Named moves come first, each a turn or a mirror and shown by rows before and after it. Which of them, in which order, take the first row of each pair that follows to the second? Write the first one first, as in the answered first pair.
K802 (before -> after):
-28  -33  1  4  49  -19  -60  -29  -19  -9  20  -29  14  -17  50  -14  -16  28  11  5  -25  29  11  14  0  -9  -34  18  -36  -2  -4  27  17  -23  9  4  -9  0  1  -10  -24  -10  6  2  42  -20 -> -30  -3  -9  5  11  -20  -50  -28  -26  -17  15  -27  -8  -7  60  -18  -28  44  24  -4  -42  44  29  14  6  17  -33  9  -4  24  -7  0  -6  -39  7  14  -11  -5  -1  -6  -12  -2  -5  20  17  -18
5  8  -27  -20  20  6  0  -14  -15  7  -13  -6  9  -12  -8  -7  13  -11  -25  2  -5  -10  11  4  -1  -1  -29  25  -17  2  18  12  -1  5  -12  -9  -14  16  -12  -3  -5  -15  10  -22  14  -20 -> -1  24  -37  -22  -3  8  1  -15  -26  3  -14  -12  -6  2  -1  -8  1  6  -20  4  -10  -1  19  -5  5  19  -30  17  3  18  18  -10  -18  9  -13  1  -13  14  -11  -5  1  -13  6  -12  -5  -12
19  39  -4  47  -2  -9  8  21  21  5  36  29  -23  -16  -14  20  -6  32  21  -20  14  -15  -25  16  -35  17  1  6  25  -22  -15  23  -42  31  -22  15  22  16  28  -4  -4  8  9  9  -17  19 -> 25  30  0  46  14  -5  8  23  26  12  43  29  -24  -27  -16  24  4  21  14  -16  22  -21  -42  18  -35  1  3  4  8  -35  -14  34  -34  39  -17  10  23  14  32  -7  -5  1  15  2  1  14
-14  -6  15  -6  -10  -4  3  26  -2  -16  31  -2  13  14  -11  -12  -13  22  -8  12  20  -8  -22  14  11  -1  19  1  -6  -3  -28  15  8  9  28  -1  -3  -12  11  -8  16  3  -1  -33  5  18 -> -16  4  12  3  -21  -5  3  26  -9  -21  29  3  7  19  -10  -13  -14  23  0  11  14  0  -17  19  13  9  20  -8  1  4  -29  9  -5  17  29  0  2  -21  11  -6  22  2  -5  -34  -6  23
K222 (before -> after):
-27  4  -5  -13  -26  0  -2  7  -20  38  -1  0  -3  15  17  -30  -12  40  36  -17  -20  35  37  32  21  32  16  -1  -21  10  -6  -25  -7  21  3  0  28  -21  30  13  -13  5  12  1  -2  29 -> -2  9  -12  -12  1  4  1  -7  -36  10  -22  -17  12  5  6  -21  -6  -2  -8  14  -8  27  44  6  31  35  6  -19  9  50  -43  -24  -17  1  -5  11  16  14  57  10  -12  21  5  30  1  24
0  -22  26  17  4  0  0  -9  38  1  4  -7  17  9  -5  37  15  -11  -24  -21  21  -13  -20  16  -8  -1  5  -19  -20  0  -8  1  17  20  0  4  -15  6  -21  -6  -9  -5  13  12  32  9 -> -25  -8  13  6  -6  0  -15  -7  26  14  7  -13  3  16  9  25  4  10  -8  -32  -6  5  -17  19  -16  24  0  -3  -17  5  22  -9  24  12  -6  -2  -13  -8  -37  -2  1  -12  3  0  14  16
-14  -14  6  -22  -24  19  16  -14  -17  29  4  23  -17  0  23  5  -22  9  20  11  27  26  -10  34  31  15  25  -5  -29  20  -11  -11  14  -3  12  20  40  -34  -16  -16  -17  -7  9  -17  7  -9 -> -19  4  -11  -33  -9  18  2  -20  -31  20  -5  -9  -13  2  20  1  -26  3  -2  23  15  30  11  11  30  32  10  -11  -18  57  -14  -19  15  -28  8  29  26  -18  -12  -8  -9  3  -5  0  -6  -7
K741 (before -> after):
3  45  -20  -6  -36  -23  -7  -2  11  -15  1  -16  -14  11  -7  6  -11  7  3  5  -10  7  1  3  -1  -2  -20  -18  2  17  2  -22  -27  -17  -7  6  1  2  16  -12  6  -9  10  -4  -6  -14 -> 24  33  -14  -1  -12  -26  -3  -4  28  -13  13  -11  -7  3  -20  13  -3  -4  -3  3  2  -2  -5  -8  -6  -15  -17  -18  -14  -1  -3  -17  -32  -3  -16  7  -1  16  16  -12  1  -8  14  1  3  -19
0  1  -3  -3  11  -8  7  3  1  8  1  -5  -4  -2  -3  -8  10  -10  -4  8  -2  -2  -2  0  -6  1  -14  21  10  -1  9  7  -1  1  6  1  -3  -3  -1  3  0  -1  11  -3  -5  0 -> -7  1  -4  -2  4  -7  7  -2  -1  0  1  -7  -7  -5  0  -1  5  -6  -1  12  -1  7  -2  -1  3  9  -11  12  8  0  8  3  5  1  6  -5  -4  -5  -2  2  2  2  7  -3  -4  5
-8  -6  -12  -22  -5  -5  5  -9  -23  -15  -28  2  37  -8  4  1  4  -40  -10  -22  -11  -20  25  -22  20  29  4  -7  19  8  -15  -4  1  -16  9  15  9  6  11  2  -12  -19  -5  -5  6  -1 -> 6  -6  -11  -17  10  -14  3  -8  -12  -14  -23  3  31  -16  -9  5  12  -43  -15  -25  -4  -33  14  -28  18  17  -3  -6  10  -1  -15  10  0  -7  3  18  7  10  6  9  -17  -15  -2  4  11  -9
11  -7  23  20  -10  3  -7  18  -2  -11  3  4  -1  12  -12  4  17  6  12  -1  24  2  -7  -13  -10  -26  -8  3  4  -13  2  12  -7  13  -19  -18  19  0  12  -9  -23  2  -6  -8  -11  3 -> -5  -2  12  12  -35  6  -8  18  -11  -19  4  -4  -8  13  0  0  6  19  25  -9  11  16  2  -2  -1  -8  -3  8  19  1  14  -2  -8  -4  -7  -20  20  -14  17  -7  -18  -4  -8  -19  -21  12
K251 (before -> after):
-24  -14  -15  -24  -20  12  5  -28  -21  -6  -7  -15  -11  -17  13  -11  -28  11  19  11  -9  6  0  10  25  19  6  -1  12  8  -5  9  39  -33  24  -2  -9  -14  1  4  11  -16  -7  -2  -22  0 -> 1  17  -11  -5  -37  3  10  -24  -19  -13  -11  -5  -19  -8  7  -6  -24  3  7  18  -7  3  8  -3  18  36  0  -3  34  15  -10  2  6  -21  6  15  -9  -10  6  6  2  0  -3  25  -41  -4
5  15  -2  9  15  -17  -14  7  9  4  7  0  -14  9  -8  -1  4  6  -7  -9  -14  2  -13  -17  -32  -1  -26  26  -11  -4  25  -9  1  14  -30  11  -14  5  -20  12  -1  4  1  24  -13  -5 -> -15  0  -1  1  31  -9  -13  4  10  7  12  -9  -9  0  -6  -8  2  5  5  -13  -14  6  -18  -11  -21  -10  -22  30  -29  -13  24  1  19  11  -26  -3  -9  -1  -23  7  -8  -4  -2  7  -7  9
20  -3  -20  6  -20  8  40  -26  -3  2  15  19  -31  36  -22  -14  -12  -19  18  -11  -20  8  22  19  2  49  -2  25  22  1  -23  6  3  -8  17  1  -37  -15  2  1  -2  -4  -35  13  15  -1 -> -4  -18  -17  5  -8  15  36  -25  -7  3  12  16  -27  25  -16  -12  -11  -10  24  -15  -25  10  17  26  4  37  4  25  8  -6  -23  10  21  -13  25  -5  -36  -20  0  4  3  -13  -38  -2  19  1
-13  -25  -12  -22  2  8  -14  -16  3  4  -12  -9  25  0  40  9  -13  17  22  20  4  6  -10  11  -1  -15  -1  -7  -29  -8  11  12  9  12  0  5  10  -27  12  -2  -6  8  7  -10  -3  3 -> 19  4  -6  -8  -18  2  -13  -6  10  -3  -13  -9  16  12  30  15  -8  13  4  21  3  6  -7  5  -6  -2  -4  -18  -8  12  5  -4  -29  21  -14  20  9  -18  11  0  -13  32  4  22  -24  2
K189 (before -> after):
10  -19  11  20  -4  -4  22  -10  -11  -5  0  -12  22  -8  5  15  -6  -27  -19  35  33  -10  4  -1  9  -10  1  -28  8  -17  -20  6  -21  12  7  8  12  10  33  -9  -17  22  3  0  8  -2 -> 8  -13  18  20  -15  -4  24  -5  -8  5  7  -2  22  -6  5  12  -8  -16  -9  24  40  -16  2  6  7  -7  6  -20  9  -24  -15  6  -24  23  15  5  11  5  27  -9  -12  15  9  -10  12  1
-15  3  14  -18  4  10  -48  6  8  22  -40  -3  22  -26  8  2  -12  2  -40  1  39  7  13  -17  2  -16  -13  40  -27  -22  10  35  37  -17  5  -4  25  -21  -1  10  5  -2  14  -3  7  -37 -> -19  3  17  -16  -2  14  -46  7  14  19  -42  8  23  -24  19  -1  -19  8  -35  0  43  7  10  -11  4  -22  -10  41  -22  -30  13  28  33  -11  17  -9  29  -25  -4  4  6  -1  20  -20  3  -36
-7  -32  -25  -23  24  19  -19  -14  -27  -6  -24  -19  23  -17  -6  4  0  -20  -17  21  9  6  2  -5  14  -4  -10  1  -2  15  -15  24  28  -39  22  -16  -5  3  6  -8  11  -8  -20  1  2  -4 -> -13  -40  -16  -23  6  26  -7  -11  -22  1  -18  -11  15  -18  6  11  2  -10  -1  13  19  4  -1  9  28  -11  4  -4  -4  -4  -15  22  25  -28  35  -20  7  -11  11  -15  11  -17  -11  -15  5  -2
-7  -9  -3  -20  30  9  5  6  -19  7  1  -15  1  4  -9  -9  11  1  13  11  -4  11  -13  -14  5  11  -9  -14  -7  6  -5  34  4  14  2  -9  -9  -3  -10  2  -9  -5  3  17  2  -15 -> -10  -13  -1  -21  24  5  12  2  -20  7  1  -13  -4  1  -12  -5  13  4  12  13  -3  11  -13  -7  1  7  2  -12  -7  1  -4  27  5  7  7  -16  -6  -7  -12  -1  -16  -3  5  7  12  -6
Then:
Each pair is 2 to 3 moves apart.
19  3  -13  -11  22  -38  -16  -28  1  -18  -17  21  11  -14  -10  -6  32  2  -4  12  11  -14  14  -32  -7  -7  -16  30  0  -2  17  18  -9  -8  -4  4  -13  0  13  -14  3  -10  -1  9  6  -15 -> 9  7  -7  -9  -9  -36  -10  -20  2  -7  -3  39  2  0  6  -6  23  26  28  -3  1  -8  13  -17  -11  -2  -3  40  2  -12  30  5  -16  9  -2  -2  -7  -19  2  -17  9  -11  8  -6  -5  -13 -> K802 K222 K222
1  -22  -18  -1  31  10  1  14  -12  -14  -25  -7  36  -15  -12  7  17  -53  -17  39  -10  -12  14  -8  30  -26  13  -18  2  9  -12  7  14  0  -6  -20  -4  14  12  -20  5  1  -3  -6  19  16 -> 7  25  -14  17  -45  -7  7  30  9  -2  2  20  -6  23  0  0  8  2  23  3  -26  -1  18  10  0  4  7  8  11  0  24  -27  -29  35  -19  -10  -1  -12  -22  -16  7  11  3  7  -21  22 -> K222 K251 K222
16  -33  4  -7  13  10  19  -10  -14  -7  -2  3  16  -25  -14  23  13  -6  -14  8  39  -53  -8  23  27  0  6  -6  -24  -30  -42  15  9  -1  27  -37  17  11  17  -15  -4  -10  2  0  31  23 -> 9  -17  -18  -17  64  -4  -13  -7  -16  -10  -2  -29  11  -24  -29  8  11  -11  -40  8  18  -37  8  -10  18  11  -26  7  -26  6  -24  9  16  -14  -8  -26  -16  29  14  9  -3  2  -14  32  20  20 -> K222 K222 K741
9  -15  17  -5  -9  6  18  7  0  -4  -8  16  11  -14  2  14  14  0  11  8  12  -11  -12  16  13  -17  27  -14  -2  -15  -24  3  1  7  26  -7  7  4  9  -14  -3  -7  11  -21  19  -1 -> 27  29  -4  -2  -25  -4  11  6  -5  -17  -7  5  -6  -1  1  9  6  3  0  11  0  -1  10  -2  7  12  7  -9  37  26  -16  -12  -27  -1  1  10  -4  19  7  -8  4  12  -1  17  -13  0 -> K222 K251 K222
-28  -11  16  -7  3  1  -8  7  -10  -24  -19  17  -8  18  31  -9  -21  18  8  0  8  18  4  41  5  3  9  25  12  -11  14  -19  27  -20  33  -19  10  -23  -4  -3  8  -3  -8  -37  18  27 -> 26  -4  27  11  6  0  0  2  -13  -45  -25  13  2  12  6  10  -6  -18  -35  26  45  -12  7  25  2  1  9  -3  35  -4  -21  -17  -10  -10  29  1  7  13  18  -18  -5  22  -10  -2  23  15 -> K222 K222 K251
34  29  -8  10  -12  5  15  -17  -4  -42  -28  7  4  -15  -46  21  8  -20  -25  31  17  -7  16  -2  1  -1  41  -17  20  21  -14  19  -24  12  1  2  14  54  42  -5  3  28  18  25  5  -1 -> 31  57  -9  20  -47  -1  14  -5  6  -38  -14  20  -18  4  -36  21  0  11  2  15  3  1  19  0  -12  14  42  -9  23  19  10  -6  -39  21  -3  11  14  40  23  -2  6  32  16  25  -17  9 -> K251 K222 K251
